One turning vector, and how many steps it has turned
The counts run from 0 to 348.
[-0.98 -0.73  1.06  0.38  0.34 -3.57 -3.01  0.18 -1.15 -0.46  0.76  1.86
  0.32  2.31 -2.64 -0.98  0.85 -1.06 -0.97 -0.93 -0.30  1.13  0.18 -0.99
 -0.55 -0.84 -1.21  1.00  0.18  1.12 -1.46  2.06  1.69  1.36  0.49  0.21
  2.51 -0.31  0.38  1.36  0.94  0.05 -2.60] : 222
[-0.05 -1.54  2.65 -0.04 -0.82  0.76 -1.80 -0.63 -0.45  0.36 -0.92  2.64
 -0.32  3.45 -1.45  0.47 -0.26 -2.20 -0.91 -0.18  1.27  1.16  2.26 -0.80
 -0.48  0.36 -0.66  0.67 -0.42  0.30 -2.70 -1.41  1.11  1.58  0.56  1.26
 -1.63 -0.27  1.34 -0.70 -1.49  2.11 -0.94] : 240
[-0.06 -2.87  0.92 -0.12  1.12  1.44  0.86  0.17  0.52 -0.93  0.64  0.70
  0.55 -0.21  3.43  0.97  4.55 -0.08 -0.76  0.69 -0.37  0.25  0.54  0.53
 -0.90 -0.91  1.58 -0.94 -0.05  0.33  1.93 -1.32 -0.99  0.90 -0.23 -0.36
  1.67  1.34  2.22  1.08  2.34 -1.60  0.38] : 84
[ 3.24  2.49  0.50 -1.40  1.76  2.61  0.30 -0.17  1.13  0.33 -1.22  2.27
 -0.38 -1.18  0.26  0.01  0.50  1.63 -0.59  0.83  1.55 -2.54 -0.47  1.35
 -0.09  2.96 -0.32 -1.65  1.21  0.52  0.27 -2.03  0.61  0.66 -0.59 -0.21
 -2.26 -0.10  0.84  0.15 -1.77 -0.09  0.12] : 286
[ 3.89  2.44  0.96 -0.57  0.47  2.77 -0.24 -1.11  0.84  0.26 -0.60  2.08
 -0.48 -0.93 -1.32 -0.34 -0.39 -0.07 -0.33  0.97  2.00 -1.48 -0.05  1.08
  0.41  2.25 -0.17 -0.98  1.67  0.08  0.43 -2.88  0.18  0.35  0.48  0.12
 -2.80 -0.09  0.90  0.34 -2.21 -0.18 -0.62] : 282
[-0.52  1.39 -1.70  0.50 -2.00  0.13  1.52 -2.44  1.64  1.31 -0.66 -0.39
 -0.69 -0.50 -1.16 -0.27 -3.42 -1.11  1.44  0.35  0.73  0.51  0.26 -0.43
  1.86 -0.42  0.10  1.03 -0.93  0.11  2.73  0.28 -1.56 -1.90 -1.55  1.51
 -0.91 -1.45 -1.26 -1.61 -2.56  0.67  0.77] : 156
[-0.07  4.07 -0.27 -0.66  0.74  0.47  1.77  1.47 -0.40  0.07 -0.61 -2.12
 -0.66 -3.51 -1.02 -0.26 -0.64  0.60 -0.02  0.89  1.67 -0.88 -2.58  1.36
 -1.27  1.06  0.60 -0.09  2.33  0.49 -1.38 -0.23  1.68 -0.67  0.62 -0.18
 -1.38  0.45  0.53  0.51 -1.36 -0.14  0.70] : 296
[-0.23  1.39 -1.32 -1.04  0.68 -2.82 -1.08 -0.95  1.35  0.87  1.45  1.63
  0.14 -0.97 -2.53 -1.38 -1.03 -1.32  0.24  0.70  1.11 -0.79 -0.91 -0.53
  0.86  1.12  0.68  1.27  0.22  0.82  2.51  3.05 -1.05 -1.34 -0.14  0.48
  2.45 -0.80 -2.30  0.61  1.20 -2.72 -0.42] : 181
[-0.89  2.57  1.82  0.79  0.42  2.09  1.35 -0.45 -0.53 -0.15  0.97 -0.63
  0.00  1.12  1.58 -1.92  2.07  3.36 -0.29 -1.15 -0.66 -2.24  0.44  1.99
 -0.07  2.57 -1.71  1.29 -0.90 -1.20  0.69  0.43  1.81  1.07 -0.49 -1.67
  2.17 -0.43 -0.49 -0.61  0.43 -0.26  0.87] : 328
[-0.57 -1.33 -2.75 -2.19  1.20 -0.52  0.07 -0.74 -0.34  0.89  1.36  2.02
 -0.51 -0.69  0.30 -1.61  0.41 -1.32 -1.01 -0.42 -0.11  0.02 -0.24 -1.17
  0.30  1.51  1.17  2.15 -1.62 -0.19 -1.14  2.20 -0.07 -1.85  0.21  0.22
 -1.87 -1.20 -2.54 -0.95  2.87 -1.92  1.36] : 191
[ 0.86 -1.10 -1.42  1.39 -1.48  0.61  1.14 -1.77 -0.29  0.33  0.18 -2.09
  1.61 -0.18  0.53 -0.04 -0.08 -1.69  0.13 -2.18 -1.75  1.43  0.91  0.46
  0.20 -3.52  0.13 -0.66 -1.67 -0.71  0.10 -2.14 -1.05 -0.57  0.74  1.28
 -1.42 -1.02  3.64 -0.39 -1.44  1.96 -0.39] : 114
[-2.26  2.27  1.95  1.42 -0.13  0.09  1.85  0.55 -2.80  0.91  1.11 -2.69
  0.30  0.83  1.32 -0.50  0.80  3.01  0.39 -0.07 -0.18 -0.53 -0.19  1.53
 -0.33 -0.12 -0.94  1.21 -0.71 -2.22 -1.61  0.14  1.54 -0.51  1.14 -0.80
  0.87  0.76 -1.30 -0.82  0.65 -0.51  2.03] : 336
[ 2.57  2.18  0.91 -1.91  1.17  3.21  0.15  0.16  2.04 -0.13 -1.66  1.99
 -0.66 -1.31 -0.28  0.41 -0.09  0.04 -0.30  1.15  1.76 -2.42 -0.28  1.25
 -0.78  3.35  0.17 -0.97  1.91  1.06  0.37 -1.79  0.24  1.01 -0.17 -0.17
 -1.58 -0.25  1.02  0.61 -1.45  0.32 -0.21] : 285
[-0.63 -1.36  2.69  0.05 -1.69  0.72 -1.74 -0.75 -0.36 -0.50 -0.86  2.08
 -0.39  2.74 -1.83 -0.44 -0.71 -2.03 -0.91 -0.37  1.39  1.91  2.21 -0.96
 -0.38 -0.41 -0.28  1.63 -0.24  0.86 -2.79 -0.53  2.15  1.04 -0.03  0.88
 -1.06 -0.32  1.56 -0.63 -1.41  2.25 -1.29] : 239
[ 2.52 -0.83 -0.48 -0.62  0.11  2.58 -1.10  1.44  0.79 -2.34 -1.52  0.35
 -1.42 -2.62 -1.06  0.53 -2.76 -0.06 -0.20  1.01  0.85  1.03 -0.41 -1.50
  0.31  1.22  0.40 -1.55  2.29  1.01 -1.89 -1.00  1.32  0.41 -0.80 -0.50
 -2.84  0.94 -0.45  0.24  0.19  0.93 -1.58] : 272
[ 0.37 -2.03  0.42 -0.13  1.00 -2.72 -3.17  0.52 -1.18 -0.04  0.62  2.48
  0.71  3.12 -1.35 -0.31  1.35 -0.91 -1.04 -1.53 -1.00 -0.02  0.81 -0.79
 -0.59  0.32 -1.47 -0.34 -0.37  0.04 -2.47  1.37  0.55  1.69  1.07 -0.23
  1.00  0.04 -0.24  0.91  1.99  0.60 -2.06] : 224
[-0.45 -2.15  0.73 -0.28 -1.07  1.53  0.91 -0.23 -1.84  0.19  0.83 -1.33
 -1.37 -0.27  1.53  1.06  2.94 -1.87  0.63  1.00 -0.52  2.83  0.13  0.60
  0.69 -1.71  1.00  1.16 -0.21 -0.19  0.41 -2.99 -1.45 -0.91  0.70 -1.14
 -1.12 -0.21 -0.70  1.03  2.69 -1.00  2.36] : 72
[ 0.73  3.18 -0.33 -1.21  0.98  0.13 -0.56  1.53  0.52 -0.22  0.39 -1.70
 -0.86 -2.21 -1.52 -0.24  0.32 -0.43  0.43 -0.64 -1.22 -2.19 -2.04  2.02
 -1.14  2.97 -1.15 -0.42  2.03  0.56  0.41 -0.11 -0.31  1.10  1.04 -1.94
  0.74 -1.11 -0.58  2.98  0.66  0.85 -0.21] : 305
[ 1.87 -0.80 -0.63 -1.08  0.50  0.82 -1.17 -0.54  0.29  0.58  1.56 -0.04
  3.66 -0.58  0.45  0.54  1.67  1.22 -0.01 -2.14 -1.38  0.36  1.04  0.99
 -0.02 -3.78  0.52 -1.84 -1.40  0.28  0.61 -0.17 -0.30 -0.53  0.84 -0.55
  2.53 -0.65  2.83  2.21  0.47  1.02 -0.58] : 102
[ 0.14  0.84 -1.46 -0.21  0.79 -3.33 -0.74 -0.97  0.32  1.88  1.21  1.58
  0.23 -0.24 -2.08 -0.42 -0.53 -2.03  0.47  1.23  0.99 -1.43 -0.60 -0.07
  0.75  1.57  0.60  1.01  0.25 -0.49  1.91  1.82 -2.89 -1.63  1.11  1.22
  0.47 -0.14 -2.53 -0.13  1.09 -3.14 -0.08] : 179
[-0.85 -1.24  0.38 -0.74 -1.35  1.66  1.23 -0.49 -1.59 -0.54  1.09 -1.49
 -1.34 -0.96  1.23  0.13  2.42  0.20  0.81  0.85 -0.18  4.10 -0.49  0.11
  1.31 -2.99  0.71  1.04  0.14  0.52  0.78 -1.71  0.46 -1.49 -0.37 -1.63
  0.04 -0.27 -1.54  1.38  2.28 -0.81  2.07] : 70
[ 0.44 -1.92 -0.66 -2.04  0.40  1.62 -0.91  0.71  1.47 -0.24  1.06 -0.77
  2.98 -1.49  1.06  1.08  0.88 -0.40 -0.42 -2.13 -1.86  0.63  1.29  0.26
 -0.93 -2.84  1.06 -1.54 -1.33  0.62 -0.10  0.44 -0.58 -0.12  0.37 -0.64
  2.37 -0.66  2.82  2.03  1.06  1.95 -0.02] : 104
[ 0.95 -0.47 -0.54  1.78 -1.09  0.14  0.90 -2.23  0.85  0.28 -0.23 -1.27
  1.46  1.25  0.59  0.43  0.73 -1.89  0.34 -1.90 -1.81 -0.07  1.06  1.04
 -0.11 -2.35 -0.61 -1.14 -1.32 -0.33  1.81 -2.02 -1.92  0.64  0.23  1.32
 -0.19 -0.74  3.48 -0.02 -2.36  2.27 -1.10] : 118
[-1.96  1.26  2.73  0.21 -1.41 -0.43 -0.97  0.69 -1.25  0.60  1.14 -2.09
 -0.31  1.57 -0.35  0.59  0.86  1.64  1.82 -0.26 -0.91  0.69  0.20  1.44
  0.54 -0.55 -2.35  0.55 -0.23 -0.28  0.90 -0.05  0.56  0.40  0.34 -2.40
  4.19 -0.84 -2.23  1.86  0.95  0.72  1.19] : 345
[-0.67 -1.56  1.24 -0.17  0.48 -0.66 -0.39  2.22 -0.14 -0.79 -2.82  0.71
 -0.37  1.09  0.24  2.64 -0.86  0.61 -0.56  1.60  1.69  1.16 -0.30 -0.97
 -1.38 -0.20  0.09 -1.96  0.78  1.01 -3.27 -0.27  2.22  1.04 -0.57  1.54
 -2.17  1.88  0.70 -0.41 -1.30  2.01 -0.15] : 252
[-0.74  0.31  3.31  1.51 -0.84  1.94  0.52 -0.25 -0.09 -0.01 -0.10 -0.50
 -1.80  1.95  0.94  0.06  0.81  0.30  0.73  1.05 -0.64 -1.89  1.13  1.34
  0.78  3.58 -1.65  0.97  0.32 -1.76  1.94 -1.52 -1.13  1.80 -0.37 -1.42
  1.44  0.13 -2.52 -0.01  0.81 -0.12  1.06] : 39
[ 0.15 -0.50 -2.85 -0.45 -0.86  1.05  0.61 -0.59  2.70 -0.18 -0.26 -0.53
  0.79 -1.47 -0.09  0.23 -4.91  1.66  0.83 -0.68 -1.27 -0.03  0.64 -1.21
  2.01 -0.88  0.07 -0.97 -1.35 -0.10  1.00  2.12 -0.43 -1.75 -2.05  0.64
  0.25 -0.63 -1.69 -1.33 -0.74  1.71  0.07] : 148
[-0.03 -1.71  1.82  0.14 -0.94  1.20  0.69 -1.15 -1.13  0.52  1.01 -0.31
 -1.10  0.43  1.37  0.91  3.98 -2.55  0.45  1.36  0.07  2.05  0.37  1.11
  0.33 -1.26  1.03  0.93  0.11  0.12  1.96 -3.24 -1.97  0.04  0.68 -0.68
  0.17 -0.19  0.49  1.69  1.81 -0.98  1.44] : 76
[-0.25 -1.76  0.53 -0.09  0.66 -1.94 -3.08  0.30 -0.66 -1.42  0.57  2.49
  0.02  1.92 -1.48 -1.35  0.34  0.42 -1.24 -1.66 -0.80  0.97  0.73 -1.80
 -0.14 -0.76 -1.20  0.28 -0.27  0.97 -1.81  2.31  2.47  1.17 -0.14 -0.65
  1.73 -0.29 -0.24  1.00  1.52  0.66 -2.50] : 226
[-1.38  1.15  1.41  0.68  0.92  1.65  1.59  0.73 -1.13  0.33  0.72 -1.09
  0.10  1.10  2.60 -0.81  1.55  3.10 -0.49 -0.66 -1.25 -2.72  0.35  1.61
 -0.71  2.69 -1.09  0.66 -1.16 -2.13 -1.08  0.45  1.02  0.71  0.45 -1.20
  1.04  0.48 -1.09 -0.98  0.98 -0.42  2.11] : 331
[ 0.00 -2.37 -0.24  0.19 -0.03 -0.26 -2.24  0.25 -0.89 -1.97  0.30  1.88
  0.11  1.40 -0.99 -1.66 -0.53  1.00 -1.68 -1.51 -0.91  2.32  1.14 -2.12
  0.30 -1.19 -0.98  0.80 -0.82  0.47 -3.41  1.84  3.34  0.89 -0.84 -0.10
 -0.25 -0.08 -0.14 -0.39  1.48  1.34 -2.02] : 230
[ 0.44 -0.11 -3.19  0.06 -0.89  0.60  1.08 -1.51  1.22  0.73 -0.39 -0.86
  0.34 -0.84  0.18  0.10 -4.06  0.98  1.16 -0.71 -0.84  0.12  0.29 -1.04
  2.17 -0.53  0.13 -0.49 -2.06 -0.98  0.65  0.55 -1.27 -2.42 -0.80  1.07
 -2.16 -0.86 -1.92 -1.83 -0.93  1.04  1.04] : 151
[ 0.27  4.80  0.88  0.29 -0.29 -0.44  0.03  0.36 -0.92  1.07  0.36 -2.29
  0.42  0.12 -2.21 -0.71 -0.94  1.70  0.79 -0.99 -0.50 -2.03 -0.97  2.45
 -0.13  1.74 -2.37 -0.30  0.61 -1.29 -0.78 -0.29  0.78  0.45  1.60 -1.22
  1.17 -0.95 -0.46  0.86 -1.62  1.05 -0.05] : 16
[ 0.25 -0.04 -0.21  1.55 -1.48  0.16  0.80 -1.91  1.53 -0.16 -0.46 -1.15
  1.16  1.03  0.33 -0.01  0.23 -1.33  0.04 -1.85 -1.57  0.64  0.70  0.62
 -0.38 -2.43 -0.45 -0.83 -0.76  0.32  2.48 -0.96 -1.10  0.66 -0.71  1.22
  1.10 -1.21  4.04  0.25 -2.89  2.21 -1.57] : 119
[-2.31 -0.12  2.72  1.05 -0.56  1.81  1.68  1.20 -0.21 -1.05  0.20 -1.12
 -1.14 -0.01  1.95  0.13  0.36  3.39  0.27  1.85  0.87 -0.26  0.43  0.27
  0.41  1.78  0.13  0.93  0.17 -1.04  0.82  0.86  1.10  0.38 -1.17 -1.45
  2.19  1.67 -2.42 -0.87  1.63 -1.04  1.91] : 46
